In the rows, 128 means zero.
Each named move below is a turn or a mirror, shown by a few rows before and after it. Which moves, in which order, take the first row of each later pair to the second? The first pair is answered.
z_342:
[131 129 126 107  93 116 123 108 130 124 127 120 136 101 106 143 155 135
 135 116 106 129 113]  ->  [127 128 125 107  94 114 124 104 132 127 128 125 135 102 105 141 156 137
 137 117 108 129 115]
[110 165 131 131 129 136 100  97 142 165 126 169 111 154 140 115 125 129
 123 115 132 121 123]  ->  [150 167 141 118 134 144 104 146  99 132 107 120 104 134 139 146 116 103
 104  98 124 124 107]
[ 92 128 116 118 118 115 145  96 115 152 140 148 141 132 137 132 115 133
 134 148 121 143 126]  ->  [121 128 126 109 123 119 149 134  85 126 126 111 137 116 134 154 108 114
 120 134 116 143 113]
z_812:
[114 143 118 130 126 118 127 101 127 128  94 153 124 147 112 116 120  99
 113 144 128 130 138]  ->  [109 142 120 131 129 120 125  98 135 136  98 162 126 145 121 111 125 107
 113 149 129 129 135]
[112 145 123 177  99  80 134  40 136 138 113 143 132 159  55 132 112  99
 140 108 137 119 155]  ->  [105 142 126 181 104  84 127  35 149 147 120 154 130 164  65 120 114 109
 138 119 139 118 156]
[102  96 136 122 130 141 121  79 183 156 166 189 113 174 152 111 130 156
 116 177 136 145 117]  ->  [ 90  91 138 101 112 134 134  89 169 170 173 186 129 134 155 148 163 149
 132 156 124 141  85]
[124 142 127 124 106 130 155  96 132  98 124 120 183  94  73 148 127  98
 126 109 106 123 132]  ->  [132 146 122 133 114 132 152  93 132  89 115 117 174 115  66 133 107  97
 119 116 110 122 148]
z_31:
[114 122 129 120  98 140 132 111 101 141 141 136 132 111 121 160 120 125
 131 133 110 130 119]  ->  [129 126 130 126 103 146 129 116  91 129 132 129 121 127 117 156 100 117
 120 139 111 132 126]
[119 151 138 131 117 114 133 173 132  80 117 127 114 115 152 103 141 148
 124 158 133 123 128]  ->  [107 146 137 125 112 110 137 168 138  89 123 133 121 105 154 109 154 153
 132 153 132 122 121]
[130 133 107 123 111 107 144 118 125 120 131 131 145 119 104 155 126 119
 128 131 126 137 143]  ->  [141 133 110 129 121 114 139 124 122 110 124 127 136 132 104 146 110 115
 118 138 128 139 152]
Pairs:
Each pair is two moves apart.
[140 149 129 119 109 119 129 127  93 130 117 111 115 125  91 161 121  94
 136 135 130 118 132]  ->  [129 151 124 135 117 119 118 100 120 138 124 135 110 154  92 129 111 110
 136 156 141 120 154] | z_812 z_342
[119 148 121 113 109 131 118 123  90 126 122  79 152 117 123 156 154 103
 136 123 112 116 117]  ->  [139 153 125 130 132 145 104 124  95 108 113  76 131 159 127 122 118 105
 114 147 121 119 144] | z_31 z_812
[124 116 123 119  99 111 129 171 135 114 137 101 106  81  92 167 149 121
 153 127 128 144  86]  ->  [109 124 107 123  75 105 133 125 134 132 136 132 106 110  66 160 135 115
 167 134 127 146 100] | z_342 z_31
[127 145 102 120 102 111 131  88 123 124 120 174 121 162  87 124  87 111
 123 135 133 139 143]  ->  [147 146 112 123 118 123 126 112 117 106 113 156 111 169  96 118  72 109
 105 141 133 141 149] | z_342 z_812
[111 126  98 137  84 108 130 138 155  71 116 102 109 113  89  95 147 128
 150 100 137 160 125]  ->  [117 128  99 144  97 115 121 134 165  69 115 105 100 132  97  74 133 132
 144 114 143 161 137] | z_31 z_812
[139 130 134 128 154 135 134 181 103  83 125  97 116 102 125 146 126  97
 125 104 131 117 112]  ->  [ 73 125 119 132 131 121 133 109 159 143 159 172 136 109 127 120 160 131
 161 119 138 112 118] | z_342 z_812
[139  89 183  83 172 179 128 198 123 121 133 105 109 109 188 136 143 138
  79 156 119 119  92]  ->  [134  92 174  70 154 164 143 200 103 116 126  92 123  85 165 168 161 123
  93 127 111 116  78] | z_31 z_812
[111 123 144 136 108 103 134  90 135 141 134 136 140 125 106 139 141 129
 142 116 119 131 126]  ->  [141 129 146 139 119 108 133 117 108 111 117 103 129 132  96 145 120 112
 125 108 118 133 131] | z_342 z_812
[142 156 112 122 112 114 141 115  96 100 110 112 128 136  87 149 126 102
 136 112 130 130 127]  ->  [114 154 106 132 109 112 136  79 129 126 127 149 131 152  92 122 134 123
 147 130 137 128 141] | z_342 z_812
[119 111 155 117 106 136 162 153 111 142 149 158 142 119 171 167 135 121
 120 135 128 131  86]  ->  [ 96 117 139 129  97 126 162 114 130 157 155 187 145 139 156 150 135 130
 137 140 134 128 104] | z_812 z_342
[155 132 132 114  98 127 134 139  64 120 105 103 120 102 105 168 115  70
 130 120 120 121 104]  ->  [165 136 132 147 127 141 111 119  96 112 101 117  96 166 113 105  72  89
 108 160 139 124 151] | z_812 z_812
[107 135 105 112 168  51 142 108 169 108 133 121 179 119 109  97 185 135
 161  99 170 119 145]  ->  [149 141 112 105 173  55 147 147 124  75 108  79 168 115 100 123 164 105
 143  87 162 121 136] | z_342 z_31
[179 118 126 176 135 167 157 136 147 150  96 150  98 134 146  97 101 160
 132 137 110 117 124]  ->  [169 111 130 171 140 165 155 147 159 157 105 148 106 113 160  99 122 172
 137 130 111 116 117] | z_342 z_31
[182 113 142 117 132 144 140 201  64  97 110  75 112 106 149 176 121  89
  97 115 119 116  98]  ->  [186 107 153 139 169 160 117 206 104  95 118  85  97 135 179 123 106 119
  77 148 137 119 126] | z_31 z_812
[ 90 118 114 120 108 143 145  75  88 118 158 123 122 132  75 156 111 126
 146 142 130  88 148]  ->  [104 120 119 131 127 152 134  78  92 107 152 118 109 156  82 131  90 131
 131 157 138  90 167] | z_812 z_31
[142 132 130 130 163 130 121 156 143 110 124 102 117 103 131 119 126 159
 121 120 141 120 155]  ->  [122 130 128 126 155 122 124 143 156 127 134 116 127  90 134 123 146 170
 134 116 141 117 150] | z_31 z_342
[150 134 166 128 126 137 138 179 105 117 117 101 133 114 148 153 124 100
 104 136 106 142 100]  ->  [159 138 165 143 141 143 128 171 117 108 111 105 121 144 148 124 101 108
  92 154 115 145 125] | z_812 z_812
[140 126  91 127 137 122 131 112 155  64 138 147 165 158 112 113  88 118
  78 132 116 138 147]  ->  [112 114 100 122 135 125 127 104 183  97 164 175 174 139 142 109 118 141
  86 143 117 136 131] | z_812 z_812
[126 127 111 126  88 127 138 146 136 119 133 110 143 139 119 177 143 101
 161 136 134 141 125]  ->  [139 133 109 141 100 130 132 141 138 103 124 105 128 168 113 155 116 101
 150 146 141 144 148] | z_812 z_812
[110 140 108 100 106 132 143  61  98 158  84 146 152 127 127 129  99 106
 143 130 111 104 107]  ->  [116 141 106 107 112 135 139  60  96 149  81 142 147 140 122 122  87 105
 138 133 111 106 118] | z_812 z_812
[133 130 127  82 121 137 127 142 105 138 133 132 150 100 130 168 142 112
 133  97 107 144  89]  ->  [108 134 113 101 119 135 117  83 141 164 143 184 145 148 124 125 125 131
 142 130 118 145 121] | z_31 z_342
[162 101 119 134 172 113 105 167 120 145 121  61 105 155 139  69 114 137
 132 123 164 143 167]  ->  [125  89 124 121 164 104 109 166 148 177 148  79 130 111 163  82 166 160
 154 111 162 138 144] | z_31 z_812
[148  88 158 105 125 139 116 140 101 159  81  99 126  95 160 135 150 125
  99 128 109 100  93]  ->  [115  89 146 104 107 126 121 103 119 185  93 130 138  94 151 132 168 134
 125 127 109  96  93] | z_342 z_812
[134 124 118 108 141 131 122 101 131 158 138 157 139 148 132 133 125 126
 131 128 137 132 128]  ->  [135 125 118 103 134 128 126 103 122 157 136 154 140 142 125 143 128 120
 134 123 132 132 124] | z_31 z_812
[ 91 153 105 124  94 122 130  57 140 152 120 186 136 122 142 129 147 115
 153 133 115 132 108]  ->  [162 163 113 123 116 133 132 123  77  83  79 108 115 126 126 150 102  73
 116 117 113 139 110] | z_342 z_812
[135 143 112 152 138 130 116 102 135 104 108 132 114 181  99 100  86 124
 118 138 138 145 177]  ->  [167 134 136 135 150 143 119 163 104  84 101  90 111 148 125 131  91 110
  95 128 130 145 146] | z_812 z_342
[152 132 132 132 107 143 114 114 121 121 101 130 116 154 123 130 101 115
 121 132 132 118 140]  ->  [156 128 138 131 114 147 112 126 122 122 103 128 114 150 133 129  99 117
 115 135 131 118 138] | z_812 z_342
[ 43 132 123 112 142 108 173 135 163 151 132 121 157  58 106 146 193 156
 166  72  92 125 115]  ->  [ 94 154 106 125 149 102 180 149 111  86  85  71 136  95  46 147 138 113
 149  54  91 129 147] | z_812 z_812
[133 153 112 158 143 107 121 179 141  69  83  40 138  75  90 112 135 151
 150  84 108 124 131]  ->  [137 154 114 173 161 117 106 174 159  68  85  48 127 101 105  77 120 166
 138 106 117 127 153] | z_31 z_812
[147 123 143 108 111 126 136 135  93 123 119 109 114 106 121 170 127  98
 136 103  97 121  95]  ->  [164 131 140 132 134 133 122 127 104 104 105 110  91 159 114 125  84 101
 118 125 110 125 137] | z_812 z_812
[106 129 132 122 117 105 146 105 151 108 125 107  95 161 129 129 145 153
 108 100 137 102 148]  ->  [101 127 131 118 111 103 149 101 152 114 128 113  98 155 130 137 151 153
 113  97 134 102 142] | z_812 z_31
[119 136 156 143 147 137 120 149 158 123 148 117 141 125 133 109 135 147
 140 127 128 150 141]  ->  [113 137 149 131 129 126 132 145 141 125 144 112 152 105 117 135 148 134
 155 107 120 148 125] | z_31 z_812
[141 127 134 120 131 143 129 143 100 122 114 131 114 117 147 155 143 110
 139 124 109 151 119]  ->  [152 131 131 133 141 145 123 139 105 110 106 129 103 142 143 137 123 110
 130 131 116 153 138] | z_812 z_812
[148 114 154 102 152 128 134 199 109 107 117  82 125 108 159 132 120 111
  97 110 122 118 137]  ->  [ 96 114 139 127 150 121 119 123 177 152 142 154 126 153 163  73 122 150
 116 147 138 116 175] | z_812 z_342
[175 115 174 124 152 172 106 176 127 145 129 123 102 141 219 123  96 133
  82 177 119 135 104]  ->  [142 105 171 101 129 153 124 181 129 166 148 124 133  82 221 164 150 136
 108 144 110 131  66] | z_31 z_812
[143  99 109 134 101 144 109  95 133 174 116 167 122 184 155 141  61 124
 115 192 109 128 123]  ->  [179  94 124 121 118 153 113 160  97 138 102 110 118 149 167 172  62 104
  96 170 101 130 101] | z_31 z_342
[114 129 122 134 100 145 123  54 128 185 147 210 117 180 133 118  96 123
 137 184 124 132 125]  ->  [172 125 143 101 102 150 141 150  46 134 119 123 120 114 136 199 102  76
 116 138 103 133  72] | z_812 z_342
[157 137 128 128 146 151 123 113 123 110 112 130 125 137 149 105 111 132
 105 164 139 148 142]  ->  [126 126 132 120 134 146 126 105 144 139 134 152 141 109 167 114 147 148
 122 160 137 145 125] | z_812 z_31
[ 95 130 122 136 111 150 137 112 150 133 127 154 109 115 137 161 141 124
 132 120 118  93  95]  ->  [114 138 114 136 109 145 144 121 126 109 108 132 105 121 112 169 125 106
 128 107 116  94 102] | z_812 z_812
[134 150 116 145 164 128 139 125 138 105 125 106 125 151 115  80 103 137
 115 128 152 132 154]  ->  [139 144 126 134 172 129 140 159 132  98 126  85 130 118 132  98 122 137
 112 112 151 131 135] | z_31 z_342
[143 101 123 114  97 148 110 168 123 127 119 136 143  96 165 152 169 158
 121  86 169 120  86]  ->  [169 109 119 118  99 147 113 178  97  98  97 114 132 115 142 157 142 136
 111  80 170 122  98] | z_812 z_31
[ 82 157 151 145 137 132 124  93 140 112 135 143  74 151 127  82 124 178
  93 133 124 106 102]  ->  [110 156 158 125 133 131 137 143  95  86 123  95  79 109 122 129 133 151
  87 101 113 106  72] | z_31 z_342
[143 141 132 134 103 144 141 112  95 129 115 142 108 166 111 141  91  93
 118 147 118 126 127]  ->  [126 138 132 138 104 145 136  95 118 148 128 163 111 174 123 126  98 108
 124 160 121 125 132] | z_342 z_812
[165 132 108 141 147 102 125 135 136  80  63  84 115 137  90 104  96 122
 109  98 162 137 156]  ->  [114 125 101 149 141  94 119  88 191 125  94 137 129 140 103  73 125 161
 132 113 170 134 166] | z_342 z_31
[134 126 126 133 133 123 123 129 144 124 130 124 122 129 124 111 124 143
 135 138 139 123 142]  ->  [140 125 128 126 132 122 127 145 131 115 126 108 127 112 125 129 129 135
 136 126 134 122 131] | z_31 z_342
[166 105 178 112 147 158 113 179 132 125 140 112 135  95 192 130 135 116
 104 135 126 129 117]  ->  [164 108 169 102 131 147 124 181 114 122 134 102 144  78 172 152 146 103
 114 112 119 127 105] | z_31 z_812
[159 152 145 104  65 160 156 116  94 141  91 140 119 171  88 170  52  67
 125 152  78 132  65]  ->  [140 150 143 126  82 169 139  82 140 160 106 179 110 208 103 116  42 101
 124 186  92 135  98] | z_342 z_31
[114 127 116 109 119 120 134 148 110 118 128  92 145  72 120 164 150 124
 149  84 121 130  95]  ->  [ 80 134  97 136 111 116 123  72 155 154 141 157 139 129 108 113 134 150
 164 118 132 130 133] | z_31 z_342
[135 124 131 131 115 158 122 116 109 142 125 155 119 148 142 136 101 117
 115 146 134 139 125]  ->  [139 123 134 130 116 158 121 119 108 143 127 154 118 144 147 137 103 117
 113 147 133 138 124] | z_342 z_812
[106 110 185 191 144 151  83 144 109 135 163 145 139 141 154  87 130 152
 140 137 134 134 142]  ->  [118 108 194 173 138 150  92 175  85 124 161 120 145 106 159 123 144 138
 139 119 124 133 112] | z_812 z_342
[178 145 123 116 104 115 140 137  77 120 102 108 100 145 119 157  92  76
 113 144 125 107 118]  ->  [167 140 129 136 125 130 119 117 125 140 116 140  90 183 149 107  78 108
 102 185 139 108 143] | z_812 z_812
[142 137 107 139 150 109 125 163 145  83 115  67 140 120 109 112 122 129
 142  89 156 134 156]  ->  [123 129 109 138 153 108 124 159 166  95 129  78 148 103 123 109 144 146
 149  88 160 132 150] | z_31 z_31
[142 133 119 120 138 110 132 173 113  90 111  73 142  69 117 161 161 120
 142  87 126 128 113]  ->  [ 87 134 101 148 131 105 117  80 185 144 138 158 143 127 118  94 157 163
 163 131 141 126 155] | z_31 z_342
[152 128 137 128 136 152 133 121  93 117 116  87 128 141 148 122 113 117
 143 127 115 120 106]  ->  [130 124 138 140 146 153 123  99 129 135 130 114 129 154 165  93 122 145
 148 144 125 118 120] | z_31 z_342
[132 132 128 171 169 107 124 100 133 128 115 142 125 147 116  82 110 158
 130 119 138 130 157]  ->  [147 125 140 165 186 113 121 141 133 115 116 115 123 122 137  87 121 162
 118 112 141 129 145] | z_342 z_31
[146 138 102 140 151 112 135 137 124 131 136 131 131 122  80 149 173 130
 148 109 126 117 144]  ->  [152 144 100 150 161 117 129 135 129 124 130 132 122 143  76 130 157 134
 140 120 130 118 159] | z_812 z_812
[148 120 177 134 136 144 126 128 167 139 124 108 135  99 142 131 160 144
 135 114 101 148 130]  ->  [155 125 171 128 125 138 134 130 144 131 114  97 136  95 125 150 156 127
 138 100  96 149 124] | z_812 z_31
[135 135 131 130 151 121 141 133 120 104 115 130 116 138 114 132 100 112
 119 119 132 123 153]  ->  [110 130 130 133 147 121 136 110 150 129 133 160 121 142 125 117 112 132
 129 131 134 121 155] | z_342 z_812
[140 103 163 146 154 126 140 199 127 109 143  71 159  75 162 121 134 130
 125 104 133 106  94]  ->  [159 110 158 158 163 127 136 198 120  88 127  60 146 104 146 103 107 122
 115 109 139 107 117] | z_812 z_812
[147 156 101 141 155  99 123 123 149 126 124 121 128 181 107 114 110 130
 148 129 141 138 165]  ->  [152 151 111 142 165 107 117 134 155 126 128 120 124 182 123 107 110 137
 139 138 144 140 166] | z_342 z_812
[147 156 102 119 109 113 114  83 105 128  70 138 137 172 102 133  71  56
 107 147 102  98 142]  ->  [121 143 114 127 120 127  98  64 153 165  98 177 137 182 144 100  86  93
 108 180 110 100 144] | z_812 z_812
[101 136 120 127 121 123 134 113 128 125 131 137 144 125 112 133 135 127
 144 113 128 118 134]  ->  [122 141 121 134 129 129 129 119 118 111 120 127 131 145 107 126 109 118
 130 121 128 121 143] | z_31 z_31
[134 120 125 128 114 112 119 155 144 140 120 130 136 146 155 100 144 163
 118 132 138 133 143]  ->  [141 119 130 119 113 112 123 172 129 136 119 116 139 127 157 120 153 154
 117 121 133 133 126] | z_812 z_342
[136 118 143 123 133 116 150 113 136 137 136 114 141 101 144 150 159 142
 115 101 113 124  89]  ->  [118 122 129 133 126 110 148  75 156 149 140 138 143 124 129 131 154 149
 125 109 119 122 107] | z_812 z_342
[132 132 137 150 181 124 128 170 139  80 108  63 158 119 130 121 123 148
 139 116 148 123 134]  ->  [108 125 138 147 180 120 128 159 165 101 126  81 169 105 143 116 148 167
 151 118 149 118 128] | z_812 z_31
[116 136  98 110  95 113 145 138 103 101 117  94 135 113 102 151 130 114
 161 120 100 133 118]  ->  [129 143  96 132 116 122 130 126 119  89 110  99 115 161  99 106  95 121
 144 145 111 136 154] | z_812 z_812
[140 135 120 100  69 134 145 120  91 171 152 148 123  86 112 176 138 105
 115 129 111 134 119]  ->  [169 146 110 119  83 137 140 121  76 136 124 129 102 126  87 154  96  91
  97 134 120 137 152] | z_812 z_812
[108 124 161  88  93 154 125  59 128 149 148 169 125  97 127 137 120 152
 143 149 103 151 134]  ->  [135 134 154  84  84 154 133  69  88 125 126 145 116 107 100 159  95 122
 133 139  96 154 133] | z_812 z_31
[120 134 153 128 123  89 137 150 126 138 115 109 143 112  62 119 130 142
 134 103 105 128 105]  ->  [110 137 151 139 122  92 129 122 143 150 119 133 139 141  60  94 119 153
 136 118 111 130 124] | z_31 z_342
[132 140 116 179 133 115 102 111 164 134 126 156  79 138 164  99  94 165
  90 157  95 131 127]  ->  [156 134 131 155 133 119 114 167 125 115 119 113  84  91 176 147 110 143
  81 131  81 132  89] | z_812 z_342
[167 140 119 122 123 131  93  68 113 130  84 161 114 166  66 110  57 109
 164 146 134 139 167]  ->  [135 126 129 126 133 136  83  59 165 163 112 194 124 157 108  83  86 148
 171 165 141 138 162] | z_812 z_31
[157 121 124 151 151 136 104  92 153 136 157 122 120 112 154 115 162 129
 101 150 143  91  79]  ->  [172 123 126 144 151 136 109 110 134 121 147 101 120 102 149 131 160 117
  96 139 139  91  70] | z_342 z_812
[129 144 108 133  93 104 145  73  89 117  99 144 123 155  66 150 104 100
 139 111 111 129 148]  ->  [118 139 116 147 110 115 128  57 127 136 113 170 115 182  90 108  98 129
 131 143 124 129 167] | z_812 z_812
[106 132 113 128 104 109 131  87 132 133 123 133 138 134  88 135 144 124
 153 119 121 124 138]  ->  [131 138 114 131 108 116 132 103 109 113 108 113 126 144  81 136 121 108
 138 121 120 126 143] | z_31 z_342
[136 124 130 114 136 136 128 177 136 107 132  93 129 110 134 107 119 125
 119 141 124 136 130]  ->  [132 123 132 118 139 138 124 173 146 112 136 102 127 113 142  98 118 131
 118 148 126 134 132] | z_812 z_812
[167 117 148 142 140 165 136 178 104 100 112  74 131 140 168  83 136 109
 119 122 121 129 108]  ->  [138 108 150 142 144 164 132 171 142 124 134  96 142 126 192  70 166 138
 129 126 130 128 104] | z_812 z_31
[133 146 124 115 126 109 149 131 108 114 125  96 145 116  98 149 136  98
 154  86 121 122 118]  ->  [146 152 122 140 149 120 132 118 126 102 117 103 125 166  98 105  99 107
 136 112 136 125 156] | z_812 z_812
[127 123 152 101 108 128 113 122 107 152 133 161 112 131 115 183 120  98
 121 134 102 135 108]  ->  [134 126 151 107 113 134 109 115 109 149 128 163 105 151 112 167 102  99
 116 146 106 136 118] | z_342 z_31
[132 121 117 131 107 139 142 101  93 147 125 138 141  97 107 183 113  85
 144 134 127 127  95]  ->  [153 130 111 150 123 145 136  95  93 124 110 130 123 138  92 151  77  81
 128 149 139 130 129] | z_812 z_812
[116 120 172 113 110 124 138 148 112 157 207 136 153 111 146 142 160 156
  98 143 141 134  98]  ->  [136 126 166 109 106 119 146 165  81 136 191 108 152 103 127 160 150 134
  95 124 136 133  93] | z_342 z_812
[114 129 124 136 133 126 117 126 156 132 142 132 129 134 148 121 135 133
 137 125 139 124 134]  ->  [130 128 128 130 137 127 118 151 137 117 134 108 129 121 149 137 133 121
 130 116 135 124 123] | z_342 z_31
[125 120 144 138 123 134 119 103 164 146 147 150 114 154 150  92 130 143
 106 166 143 123 165]  ->  [155 114 163 127 142 145 119 165 142 117 140 100 115 117 170 115 138 134
  88 147 138 123 144] | z_342 z_31
[154 147 112 141 137  98 139  88  92 104 102 134 136 197  96 104  69 103
 133 127 132 131 171]  ->  [111 127 129 142 144 111 125  69 151 158 143 185 146 186 153  79 104 147
 141 159 139 127 157] | z_812 z_812
